[[ -5 -13 -20  20 -15]
 [  5   7 -34   3   5]
 [ -6   8  -1 -25  -2]]
->
[[  7 -34]
 [  8  -1]]

[[-15  -2 -20  19  17]
 [ 13  -4  13 -11 -22]
 [-19   0 -41  11  34]]
->
[[ -4  13]
 [  0 -41]]

[[ 11  29 -12]
 [ 15  22 -11]
 [ 17  29 -12]]
->
[[ 22 -11]
 [ 29 -12]]

[[ -4  -1  17]
 [ 23  -1 -30]
 [ 13   0  16]]
->
[[ -1 -30]
 [  0  16]]

[[-11  14 -18  16 -13]
 [ 21 -33  35 -36  28]
 [ 21 -33  34 -36  28]
 [  9 -15  15 -16  12]
 [ -8  11 -15  13 -10]]
->
[[-33  35]
 [-33  34]]

[[  5  -1  23]
 [  0   0 -40]
 [  0   7   1]
 [-11  -9 -18]]
->
[[  0 -40]
 [  7   1]]

[[ 19 -29  25]
 [-14  21 -19]
 [-23  36 -31]]
->
[[ 21 -19]
 [ 36 -31]]

[[-34   0 -14  19]
 [-38  10  12   8]
 [-29  -4 -24  22]]
->
[[ 10  12]
 [ -4 -24]]

[[ 28   6 -37]
 [ -1   1  29]
 [ 25   3  -7]
 [ 21   6  -8]
 [ 11  -6 -12]]
->
[[ 1 29]
 [ 3 -7]]
